In the data rows, the value 50 means zero.
Here are some rows, each followed by its group. Groups can overlap.
[64 72 53 43 41 42 54 40 68 71 52 43 69 64 60 64 60 73 64 64 72 37 41 43] h
[37 42 61 43 46 47 51 46 53 55 50 43 53 54 57 44 44 38 57 50 53 46 43 46] k
[55 34 30 68 69 67 49 69 33 32 42 71 26 32 31 41 37 35 31 32 37 68 67 66] n
[48 51 51 43 42 47 55 43 63 52 47 44 53 52 56 52 58 52 52 54 52 45 44 43] v
[33 53 64 44 41 45 50 43 58 53 54 40 58 59 62 50 56 54 58 60 43 46 44 43] v
[49 57 56 43 39 46 51 43 55 50 52 42 51 51 53 54 56 57 53 54 57 45 42 45] v
[55 58 53 44 46 43 54 42 55 61 52 43 58 65 60 56 53 59 55 57 62 40 44 44] t
[41 50 51 42 45 45 47 45 53 49 52 43 49 53 51 51 51 48 56 56 53 44 44 45] v
[47 41 51 46 50 45 50 49 47 46 50 49 45 51 51 45 47 40 45 46 42 48 47 46] e
[41 74 65 41 41 42 50 40 68 68 55 35 71 62 62 57 56 64 79 72 65 40 36 44] h
[51 49 47 46 46 46 52 46 50 49 49 46 45 43 49 50 46 45 50 49 52 46 45 46] k
[64 59 42 47 42 45 55 42 53 55 50 45 47 48 46 64 54 64 54 52 63 40 46 44] v
[54 62 55 44 43 42 51 42 53 58 57 42 53 57 56 59 55 64 59 59 59 41 40 44] v
[35 27 53 46 51 49 47 53 43 36 43 49 42 42 49 34 47 28 41 38 36 52 53 47] e
[44 63 59 44 43 42 50 40 68 66 53 39 66 68 59 58 58 68 62 65 56 41 43 42] h
[49 45 47 46 47 46 52 47 51 44 49 48 43 50 48 51 51 48 44 48 48 46 48 44] k
[54 65 56 43 42 44 58 40 70 69 48 40 61 60 61 56 57 62 70 63 67 40 37 43] h
[54 25 29 87 93 88 38 90 25 26 38 88 25 30 25 25 30 20 24 25 31 87 78 90] u
[43 54 53 42 44 45 47 44 61 51 47 41 52 45 45 45 52 43 52 51 51 46 39 44] v
[40 56 56 40 43 47 49 43 67 52 48 42 52 57 53 48 56 51 52 58 60 44 38 44] t
[52 52 55 45 44 44 52 45 45 50 52 45 54 55 55 53 54 54 53 52 53 45 47 45] k
[53 35 37 47 53 48 47 52 44 37 44 54 35 44 40 42 50 37 33 41 41 50 52 48] e
[54 39 34 53 56 54 49 56 46 37 43 58 29 30 31 43 39 33 33 35 44 56 50 52] y
[39 47 57 44 42 46 47 46 55 47 51 43 53 44 51 47 53 45 48 51 44 49 47 44] k
[55 65 58 45 41 43 54 41 56 63 56 42 64 63 64 60 58 68 62 62 59 41 46 43] t
[34 44 52 46 49 44 39 49 41 39 54 45 45 46 40 43 46 40 45 49 37 50 53 48] e
[52 34 40 50 53 50 47 54 33 33 46 56 37 41 41 43 46 36 35 38 43 53 59 52] y
[48 54 52 42 42 46 51 43 58 45 48 45 56 53 49 51 61 54 47 50 52 46 48 43] v
[45 50 60 43 43 43 52 45 53 57 54 42 56 58 61 53 53 53 56 59 55 45 42 44] v
[43 46 52 44 47 46 51 46 53 45 48 47 52 52 54 46 51 45 44 52 48 47 49 44] k
[55 66 54 44 39 45 56 39 71 63 51 43 61 56 57 63 62 71 58 62 63 41 41 41] t
[49 45 43 46 48 48 50 46 52 41 49 49 41 46 47 48 51 46 39 47 45 47 51 45] k
[39 52 61 42 42 45 51 44 56 53 53 42 56 56 56 49 55 50 53 53 48 47 41 44] v
[59 57 46 48 44 45 53 45 45 49 54 46 43 50 50 57 49 58 49 52 54 44 48 46] k
[46 23 44 52 55 55 44 61 32 31 43 60 35 37 35 38 47 30 33 32 38 60 61 55] y
[36 51 58 44 45 47 50 44 58 55 51 41 53 55 54 43 46 43 54 52 49 46 45 45] v
[70 62 42 46 45 44 58 41 60 54 49 48 47 58 49 63 57 69 44 53 67 39 40 42] v
[51 60 55 42 41 45 51 43 57 60 56 43 54 52 54 55 53 57 55 57 59 45 40 44] v
[63 44 31 56 54 53 50 56 36 31 46 60 31 34 31 52 45 46 33 37 46 55 61 53] y
[52 60 63 43 41 44 59 41 63 66 52 41 64 60 71 59 60 65 68 64 62 41 38 42] h
[59 21 28 70 73 71 49 75 33 26 36 79 27 33 34 37 42 31 21 27 33 72 74 68] n
[55 59 48 44 44 45 52 43 54 62 56 43 51 58 51 58 47 58 59 55 62 42 46 46] v
[66 78 60 46 40 41 57 38 65 80 57 40 73 65 65 69 54 79 73 65 73 36 38 42] h
[45 72 64 43 41 44 54 40 75 69 55 39 71 65 66 57 57 67 66 68 61 42 37 41] h
[36 70 74 40 37 43 51 40 73 65 54 36 80 62 69 54 68 66 74 68 52 45 39 42] h
[49 46 44 46 46 49 54 46 48 46 49 49 43 45 46 51 50 46 44 45 48 49 50 46] k
[48 54 45 45 43 48 52 44 56 47 49 45 41 44 42 55 50 53 48 50 54 45 42 45] k
[44 26 40 60 67 61 45 68 31 28 44 68 33 38 37 35 39 28 32 33 30 66 66 62] n
[45 59 64 44 42 43 52 43 59 66 57 41 69 67 64 55 55 61 64 61 51 44 48 43] t
[41 62 61 43 40 44 50 41 65 56 54 41 67 61 61 55 63 63 57 62 48 45 47 42] t
[51 47 42 46 45 47 47 48 47 43 49 48 45 43 41 51 49 44 42 46 49 49 52 48] k
[44 26 44 56 62 55 40 65 25 32 45 61 36 34 33 35 39 25 34 32 35 61 61 59] n
[42 15 41 92 91 95 38 95 21 20 38 89 35 24 28 24 40 17 25 20 20 98 87 95] u
[44 62 66 41 41 45 53 41 72 74 55 40 71 69 64 57 58 64 68 63 60 44 42 42] h
[47 64 59 44 42 42 48 42 58 62 57 39 62 57 54 54 50 57 62 58 55 43 45 45] t
[51 31 37 71 72 71 42 77 28 28 44 75 30 28 27 36 40 29 27 28 26 78 68 72] u
[56 50 55 44 44 45 53 45 51 63 52 44 51 55 56 56 48 54 59 52 62 42 43 45] v
[65 75 58 42 41 40 52 40 63 69 58 44 73 63 63 68 60 75 68 68 69 37 39 42] h
[35 53 61 42 43 45 50 44 61 53 49 40 59 56 60 46 53 47 59 59 52 45 43 44] t
[57 37 34 62 64 59 46 65 33 35 47 67 33 30 34 42 34 32 31 35 37 63 63 60] n
[59 42 37 54 54 50 46 55 32 40 50 57 36 32 34 48 42 42 38 34 41 53 61 52] y
[47 75 66 43 42 39 50 40 68 73 59 37 75 70 66 62 60 77 78 73 59 39 41 41] h
[57 62 53 44 43 43 52 41 57 60 52 43 58 56 53 59 54 62 59 57 63 41 44 44] v
[40 33 57 47 52 46 45 54 32 40 55 52 49 54 51 41 45 34 42 42 33 53 56 49] e
[67 56 43 45 43 47 59 43 54 50 47 49 49 51 54 57 57 58 48 51 61 43 46 45] v
[46 60 61 44 44 42 49 42 56 61 57 41 67 61 59 56 52 58 62 60 55 42 50 44] t
[50 47 50 47 47 46 52 46 50 50 49 45 43 48 51 46 47 47 46 47 53 45 46 46] k
[50 53 49 46 46 44 52 44 53 52 51 44 45 53 50 54 48 54 53 55 56 43 42 45] k
[53 57 50 46 44 43 53 43 56 58 52 43 52 52 53 57 51 58 52 56 54 42 43 43] v
[49 45 50 44 47 47 52 46 50 50 50 46 45 55 50 50 48 48 47 47 58 45 48 46] k
[56 38 35 53 54 51 52 55 43 37 44 57 33 38 40 47 44 41 32 38 42 52 54 50] y
[63 62 51 44 44 42 53 42 51 61 55 43 52 60 54 60 54 64 59 57 63 40 42 44] v
[71 39 30 56 58 53 53 57 32 39 48 65 32 39 38 54 40 46 30 36 52 52 57 53] y
[47 71 66 42 39 40 49 41 70 71 59 40 77 66 65 61 63 70 69 69 52 43 41 41] h
[74 57 39 48 47 45 57 43 46 56 51 50 46 54 45 64 51 65 49 48 67 40 51 45] k
[60 42 39 49 52 48 48 52 38 48 50 53 39 42 40 48 38 39 42 42 54 48 53 51] e
[49 70 62 42 42 42 50 40 68 72 55 39 70 70 62 57 57 68 69 66 60 41 41 43] h
[49 47 47 49 49 45 44 49 36 35 55 49 46 46 42 47 51 47 39 43 37 51 60 48] e
[36 57 68 42 39 42 49 43 58 61 56 37 68 59 65 51 57 54 65 62 49 45 43 44] t
[43 70 67 43 42 43 54 40 69 79 58 39 79 72 69 58 52 66 79 69 62 40 45 44] h
[57 47 47 47 45 46 53 47 42 47 51 49 48 51 49 55 52 54 41 46 52 46 53 45] k
[37 36 46 50 54 50 42 54 35 34 50 53 42 42 39 39 42 34 40 41 37 53 62 52] y
[60 65 51 45 41 45 60 39 66 64 49 42 54 54 59 61 56 69 60 58 68 39 36 41] t
[51 49 51 45 45 45 48 46 43 43 53 46 49 52 49 52 53 52 49 49 51 46 52 46] k
[43 67 59 41 39 43 52 40 73 63 53 39 66 60 62 57 62 63 64 68 51 44 39 42] h
[44 65 67 43 41 44 54 40 71 71 53 38 74 71 72 56 59 67 73 69 61 41 45 43] h
[55 56 47 46 45 44 52 43 52 52 52 45 52 54 49 58 53 59 53 54 56 43 50 44] v
[42 62 70 41 38 43 49 42 63 62 55 39 73 59 60 54 60 58 61 59 55 47 40 43] t
[73 28 19 99 99 99 48 99 25 29 34 99 24 26 24 39 34 33 24 23 41 98 85 99] u
[38 54 67 41 42 44 47 44 55 58 54 38 61 58 60 47 54 52 64 57 54 44 43 45] t
Which 5 groups are nearest to each row below, nearest first, going by the distance to the centre of the group?
[36 42 61 44 44 45 48 47 46 42 52 43 45 47 55 44 51 41 52 50 42 49 44 46]: k e v t y
[66 45 38 50 53 46 51 50 41 45 49 54 39 46 41 53 43 48 37 41 54 45 52 47]: k y e v n
Which 4 groups are nearest to each row below, nearest first, going by the average distance to the group's rows?
[42 50 61 43 45 42 47 45 52 62 56 40 56 61 58 50 49 51 58 57 53 43 43 45]: t v k h
[40 39 53 42 46 45 46 48 54 43 47 45 47 45 49 44 53 40 42 50 46 48 43 44]: k e v y
Which 4 groups are nearest to each row below, nearest first, going by the distance to the centre of the group?
[40 48 60 41 43 46 52 44 58 53 50 42 53 55 61 48 55 50 56 56 52 45 39 43]: v t k h
[48 45 49 46 49 44 45 48 46 44 50 48 49 45 43 46 47 39 45 46 42 48 50 47]: e k y v
[30 28 55 47 52 50 44 55 37 40 48 48 41 40 45 33 39 21 45 39 35 55 52 52]: e y k n
[34 50 62 41 40 45 47 45 58 49 52 41 59 48 54 49 57 46 58 54 45 48 45 43]: v t k e
[60 64 47 45 41 46 58 40 60 55 51 44 54 53 54 64 59 67 58 58 63 41 44 43]: v t k h
[58 43 39 50 52 49 51 51 39 37 48 55 35 37 40 49 46 43 36 39 49 50 50 48]: y e k n
[44 44 47 43 47 46 47 47 52 40 49 47 46 49 41 47 54 43 43 46 45 48 52 45]: k e v y
[48 50 56 45 43 44 51 45 44 48 53 44 56 48 53 51 53 50 52 49 48 46 49 44]: k v t e
[44 40 52 46 47 44 46 48 43 42 51 46 46 48 45 49 51 44 45 45 41 48 50 46]: e k v y
Which 4 groups are nearest to each row below, nearest first, going by the distance to the group's nearest row?
[50 44 41 50 50 48 45 51 44 39 49 52 38 39 37 49 43 42 38 44 45 50 50 49]: k e y v
Which 5 groups are nearest to each row below, nearest first, going by the distance to the group's nearest row?
[50 38 41 47 51 49 51 51 44 43 45 51 35 41 43 43 43 37 44 42 49 49 50 49]: e k y v n
[56 51 52 46 44 44 51 45 47 52 53 47 53 51 50 56 52 54 46 47 53 46 49 45]: k v e t h
Which 5 groups are nearest to each row below, nearest first, going by the average distance to the group's rows?
[57 53 53 44 42 44 51 44 48 49 52 46 51 49 53 57 56 56 50 52 57 44 44 44]: v k t e h
[51 32 36 63 68 60 46 66 30 34 45 65 31 36 32 39 34 31 36 32 35 63 67 62]: n y e u k
[41 37 53 47 47 49 49 51 43 36 46 48 42 39 43 41 50 36 44 40 42 53 51 49]: e y k v n
[34 35 56 45 45 52 50 51 43 32 46 50 43 42 50 36 51 30 40 38 38 56 52 48]: e y k n v
A new table starts here, with new groups. Each row is followed by its group. Groups can overlap.
[41 34 39 68 42 41 40 42 39 42 99 46 43 43 45 41 44 77 41 39 45 57 55 68] T
[45 39 48 46 53 49 50 48 46 49 43 46 46 45 46 44 41 93 42 38 47 66 46 41] M
[94 49 40 43 44 28 46 63 44 45 50 49 55 42 46 64 43 44 47 39 48 42 45 71] X
[46 34 48 53 99 44 54 49 48 50 51 50 47 48 46 49 44 51 43 34 53 42 56 41] D
[50 52 59 59 41 68 53 68 49 64 44 46 51 44 48 44 47 41 52 54 37 58 44 47] O
[45 39 43 47 45 44 47 45 44 39 46 48 47 62 45 43 43 96 43 37 49 67 49 43] M
[44 65 49 47 47 52 48 49 47 47 44 45 56 47 46 49 45 48 99 46 46 48 51 47] Q
[42 41 48 40 45 58 45 43 44 49 44 46 54 90 45 42 47 55 48 47 43 80 54 44] M
[61 35 43 56 47 50 48 90 59 60 45 49 54 78 47 44 45 38 44 49 35 35 52 54] M
[45 39 42 44 43 48 66 45 43 48 49 49 64 99 44 45 46 44 47 48 46 44 69 47] M
[49 37 59 57 40 37 55 48 86 53 34 51 50 50 93 48 35 54 45 42 43 43 36 40] S
[41 46 99 46 49 65 50 48 72 54 42 44 58 48 47 41 46 46 48 46 44 47 47 47] S
[45 40 50 49 52 58 52 50 49 48 43 46 46 43 45 45 41 66 42 36 47 99 47 41] D
[42 52 63 43 58 58 53 56 44 63 43 48 64 57 46 42 43 42 60 50 40 44 46 56] O
[47 36 46 49 99 45 59 49 58 47 44 48 48 46 47 48 42 51 42 62 50 40 51 41] D
[44 60 97 47 46 64 49 45 65 55 42 48 59 48 48 46 43 44 54 47 44 43 41 44] S
[41 29 42 50 47 55 44 41 49 45 62 49 57 60 50 55 53 47 43 43 49 44 47 99] V
[42 32 55 41 42 45 51 66 79 44 59 45 49 37 59 35 39 46 45 58 48 49 50 88] V
[58 43 73 48 48 52 46 90 59 65 43 43 61 44 48 43 41 44 39 51 39 44 47 45] M
[44 39 42 68 80 43 45 45 39 49 99 46 43 46 44 40 46 47 43 40 45 45 60 65] T
[54 80 51 56 48 66 38 75 48 58 40 47 49 47 45 49 48 41 61 56 42 45 31 48] M
[65 29 51 76 46 53 39 99 67 58 48 45 50 38 47 52 41 42 40 51 36 44 41 51] M
[46 35 42 51 42 42 49 45 47 34 44 49 42 45 44 45 64 98 40 29 59 64 55 39] M
[48 41 47 48 44 49 78 42 67 44 44 49 49 48 46 55 44 49 44 95 48 44 50 42] S
[44 75 83 37 49 68 46 47 61 51 35 46 61 47 50 51 47 41 56 51 47 49 39 45] S
[45 38 44 50 43 53 48 46 56 38 42 50 43 43 67 45 41 67 40 35 50 99 47 40] D
[47 75 59 44 64 59 48 50 58 66 42 46 52 44 47 49 46 43 56 45 43 53 39 40] O
[40 48 45 50 42 47 48 46 44 43 69 51 59 99 44 41 45 46 45 39 47 43 62 55] M
[46 36 44 54 99 44 53 47 49 49 57 46 48 47 46 43 41 50 42 38 50 39 50 71] D
[46 39 43 50 43 43 53 46 46 38 44 50 47 52 46 47 42 99 42 34 50 66 50 41] M
[46 66 43 42 36 44 58 36 39 50 55 56 63 99 52 45 47 42 52 53 42 44 64 43] M
[43 51 45 42 40 43 63 40 44 43 40 53 51 49 48 46 99 50 39 38 74 42 58 48] Q
[57 48 56 60 46 57 44 95 65 62 40 46 55 36 50 48 45 41 41 57 38 47 41 44] M
[88 56 42 44 45 41 45 63 46 47 42 49 49 42 46 63 40 45 79 42 45 42 43 44] X
[95 37 42 46 43 39 53 66 57 42 43 48 46 40 48 63 43 49 40 67 47 42 46 41] X
[40 51 40 43 49 43 31 38 30 52 42 56 44 44 59 50 53 82 45 52 53 64 47 41] X
[44 45 51 39 68 49 50 45 45 61 45 49 45 42 57 44 61 41 41 53 77 41 43 51] O
[42 46 58 43 56 47 60 51 42 63 47 45 58 58 46 41 55 43 50 59 41 45 54 56] D
[44 78 40 49 42 43 42 37 40 48 42 65 53 47 59 57 49 41 88 45 60 41 48 44] X
[49 55 47 40 43 67 46 40 44 55 58 45 61 54 51 49 57 39 50 67 42 48 62 49] D
[43 43 40 66 44 45 46 46 38 46 99 49 51 70 47 39 45 45 46 44 42 45 60 68] T
[57 46 53 58 44 54 38 77 60 64 45 48 54 40 53 49 52 41 40 60 41 51 36 48] M
[44 39 42 53 52 51 50 46 45 46 48 47 38 44 44 49 99 48 46 37 72 41 62 45] Q
[44 53 55 38 44 55 87 40 44 60 42 55 56 43 53 58 45 43 45 71 45 46 52 43] O
[39 68 48 40 45 65 41 40 33 56 45 65 47 47 64 58 54 36 55 49 60 47 50 51] X
[43 58 48 47 42 52 64 51 54 52 46 63 39 35 59 51 50 40 42 80 56 43 47 47] X
[43 56 40 43 46 55 44 36 40 48 45 54 42 43 54 47 49 58 46 50 52 92 47 46] X
[43 57 45 49 46 54 75 49 44 59 30 60 54 46 54 61 54 37 46 68 50 49 49 37] O
[42 41 48 68 42 48 48 51 67 46 99 47 47 40 54 38 43 44 41 51 44 40 56 69] T
[45 64 44 46 44 42 47 44 44 40 44 50 55 46 45 47 73 49 99 34 59 41 55 43] Q
[58 74 58 46 50 62 55 37 49 54 45 48 49 40 47 62 48 41 53 62 37 55 41 45] O
[56 55 42 40 48 31 55 44 50 51 63 48 51 42 42 64 53 46 45 27 49 43 49 99] V
[43 39 47 44 40 37 55 57 79 37 34 54 40 44 88 52 78 42 43 45 59 46 56 37] S
[47 60 45 56 43 56 46 41 42 45 41 42 58 99 71 38 43 40 49 44 58 43 55 49] M
[41 57 39 40 46 45 40 36 44 42 46 62 46 46 56 45 71 48 45 43 99 43 49 42] Q
[95 38 43 51 79 43 46 62 47 46 42 49 47 44 44 67 40 47 42 35 48 39 42 42] X
[53 76 40 44 43 46 50 35 26 48 48 66 36 42 63 80 50 39 56 56 56 44 43 53] X
[44 36 44 52 42 47 39 45 41 42 61 44 49 43 45 43 41 83 46 38 46 59 52 88] V
[39 46 45 40 43 60 47 36 37 50 59 48 47 57 46 42 59 56 44 48 44 86 68 45] D
[45 46 45 43 88 39 56 39 53 57 44 55 48 67 46 41 41 45 46 53 49 41 58 47] T
[39 49 39 43 47 49 53 38 49 50 56 49 64 99 46 42 55 46 45 41 45 44 72 50] M
[42 38 44 45 43 51 50 44 44 44 54 54 53 55 42 46 99 47 40 38 69 44 68 42] Q
[43 55 65 46 60 70 48 56 57 63 44 45 54 45 49 46 44 43 46 55 37 54 50 45] O
[44 65 47 58 53 38 42 37 55 40 44 67 29 53 87 59 51 39 47 52 60 41 48 36] X
[40 82 58 41 47 57 50 46 42 55 42 49 57 57 45 51 48 42 69 52 41 45 49 57] O
[48 37 44 52 99 41 52 50 50 46 46 49 46 46 45 47 40 65 40 31 52 46 51 41] D
[42 56 78 41 48 58 46 46 57 56 44 46 59 44 48 45 42 47 81 47 44 46 46 43] S
[43 55 41 62 43 44 44 43 40 44 99 48 52 46 46 42 44 45 80 40 46 43 57 66] T
[52 43 53 49 50 56 44 90 45 67 44 46 56 50 50 45 46 44 51 50 37 48 39 47] M
[48 41 47 53 99 43 54 51 49 48 47 52 49 50 45 46 42 52 42 29 52 42 54 42] D
[47 40 47 34 46 63 43 42 71 51 40 54 53 47 59 36 79 47 37 68 59 42 60 34] V
[45 51 44 46 44 55 46 45 45 41 45 47 48 44 45 45 43 65 68 37 48 96 47 42] D
[43 44 53 47 47 66 53 44 50 51 45 46 46 43 46 43 44 60 47 47 44 93 48 44] O
[96 45 68 45 43 36 44 68 60 49 41 48 50 45 46 59 45 46 44 41 42 39 44 42] X
[46 36 41 51 43 42 49 45 48 35 45 49 43 45 45 45 61 98 41 30 58 65 54 39] M
[44 35 47 55 41 44 49 58 83 50 36 49 45 35 68 39 60 42 47 64 83 38 38 47] V
[62 78 45 41 52 44 60 45 35 57 39 51 64 36 47 85 46 45 49 53 39 51 37 42] X
[94 45 46 52 44 37 44 57 44 49 41 53 43 42 49 80 43 42 46 43 46 49 46 46] X
[44 37 38 50 44 48 52 42 44 46 50 54 45 49 51 39 82 42 40 43 99 44 55 48] Q
[99 43 39 48 44 46 48 67 47 45 45 50 46 45 44 71 47 48 40 34 48 40 52 41] X
[69 60 41 41 41 53 62 49 34 58 35 60 53 78 49 51 43 40 53 58 45 40 46 41] T
[47 40 45 51 45 55 50 46 49 40 44 48 46 45 46 45 43 69 42 36 50 99 50 42] D
[40 67 56 48 49 62 50 42 50 60 48 56 48 43 56 47 49 40 49 57 43 60 51 46] O
[42 47 39 47 47 43 46 48 39 47 64 53 59 46 50 50 53 44 47 44 51 42 55 99] V
[46 39 47 50 43 45 47 48 58 41 44 47 43 45 50 44 41 96 41 41 48 66 45 41] M
[89 40 40 48 83 42 46 64 41 50 46 50 44 46 45 59 41 48 47 34 44 40 41 47] X
[61 59 42 39 47 45 64 50 56 42 40 55 43 44 50 84 46 43 44 85 46 40 47 37] X
[42 76 43 99 44 63 38 57 40 55 71 54 46 41 45 50 44 38 56 47 42 42 45 52] T
[45 64 45 48 44 44 56 49 54 40 44 48 55 47 46 48 41 50 99 60 49 42 49 42] Q
[44 69 53 45 46 53 50 47 47 51 45 46 64 56 44 43 42 45 91 44 44 43 51 56] O
Group V spreads out most along one direction. Which 3 other groups' directions of most spread are closest to that one, closest first?
T O S
Which 5 groups are nearest to each row below, nearest first, going by the average distance to the group's rows?
[56 40 50 57 91 45 43 71 57 59 40 44 49 40 48 47 44 46 40 45 46 48 41 44] D O X M S
[46 38 45 57 79 41 50 47 48 41 65 46 57 43 43 43 44 51 42 30 50 41 50 99] V T D O M
[45 43 61 38 47 45 43 62 98 52 43 47 51 48 59 43 41 45 47 69 42 49 41 49] S O V M D
[63 74 38 40 43 46 61 46 38 45 42 57 49 41 44 99 40 43 75 44 47 42 44 42] X O Q S D
[42 52 50 38 44 57 48 45 52 51 47 51 51 41 45 41 97 45 47 43 62 51 58 46] Q O V D S
[76 49 46 40 46 55 83 50 43 55 39 48 44 47 44 71 43 43 41 69 44 39 49 42] O X S D M
[43 32 41 52 40 46 42 42 45 39 72 50 56 43 44 43 53 51 42 38 80 41 53 99] V T Q D O
Group Q spreads out most along one direction. Which 3 other groups' directions of most spread are closest to that one, closest first?
O S M
Which 5 groups are nearest to each row below, nearest first, going by the distance to the group's nearest row?
[45 60 50 45 48 49 30 44 45 58 50 57 46 52 56 45 53 39 66 59 51 46 49 53] X O D Q S
[44 44 91 47 46 68 51 58 81 58 45 45 52 43 52 44 38 43 44 55 44 42 49 44] S O M D V
Which 4 groups are nearest to each row below, nearest first, going by the distance to the centre of the group?
[53 99 44 46 42 55 48 42 38 49 46 56 52 45 46 79 45 44 70 44 43 43 40 41] X O Q S
Which 5 groups are nearest to each row below, nearest first, going by the distance to the centre of the group?
[43 48 58 43 58 55 63 49 47 69 46 44 51 45 52 42 45 43 51 55 45 50 57 49] O D S M X
[43 99 43 41 42 53 56 40 43 49 38 58 58 57 48 63 44 41 73 45 44 43 52 47] O X Q S M
[43 39 48 73 44 43 38 50 48 38 81 49 48 50 48 47 44 50 43 37 48 40 51 99] T V M D X
[43 64 47 39 44 48 54 41 37 52 48 54 68 61 45 46 49 44 84 55 47 45 46 47] O Q M X S
[44 38 61 43 47 62 49 52 49 44 62 45 51 50 47 43 42 51 44 38 49 44 48 99] V T M D O
[43 78 60 38 47 68 53 42 45 58 45 48 49 49 50 52 49 42 60 58 45 51 40 49] O S X M D
Group D spreads out most along one direction. Which 3 other groups' directions of most spread are closest to that one, closest first?
X M T
Which 3 other groups have their centres nearest to the centre of group M, nearest first?
D O X
Group O spreads out most along one direction. Which 3 other groups' directions of most spread are closest to that one, closest first?
Q S V
Which 4 groups are nearest to each row below, nearest first, going by the distance to the group's nearest row?
[42 61 45 40 44 47 45 45 39 45 44 54 45 45 47 50 99 46 56 39 70 43 61 43] Q X O V
[45 33 56 47 57 58 41 65 88 55 42 47 53 39 60 42 45 47 46 70 39 44 45 43] M O V S
[45 42 40 58 95 39 52 49 44 50 83 48 49 44 44 46 44 48 45 40 45 42 50 58] T D X O
[42 43 49 31 50 46 55 30 46 56 57 50 59 61 50 40 70 42 48 57 47 45 72 55] D M Q V
[46 63 50 30 54 60 37 37 48 56 48 49 49 54 56 50 42 41 63 56 52 44 53 63] O X D S
[42 49 44 49 45 46 44 40 43 56 84 50 48 57 44 39 64 42 47 58 46 47 69 58] T D M V
Which 4 groups are nearest to each row below, nearest first, going by the average distance to the group's rows?
[43 44 81 43 62 58 54 53 64 65 41 47 52 42 47 42 42 46 50 47 43 47 41 50] O S D M
[52 52 62 31 72 49 58 56 44 57 48 47 45 45 48 63 42 42 47 57 40 55 44 40] O D X S
[47 44 48 47 47 50 77 46 61 47 48 47 49 46 48 53 44 48 41 95 50 41 52 43] O S X D
[41 39 42 42 42 48 53 43 48 48 77 49 52 61 47 42 71 41 47 47 42 43 72 77] V T Q O
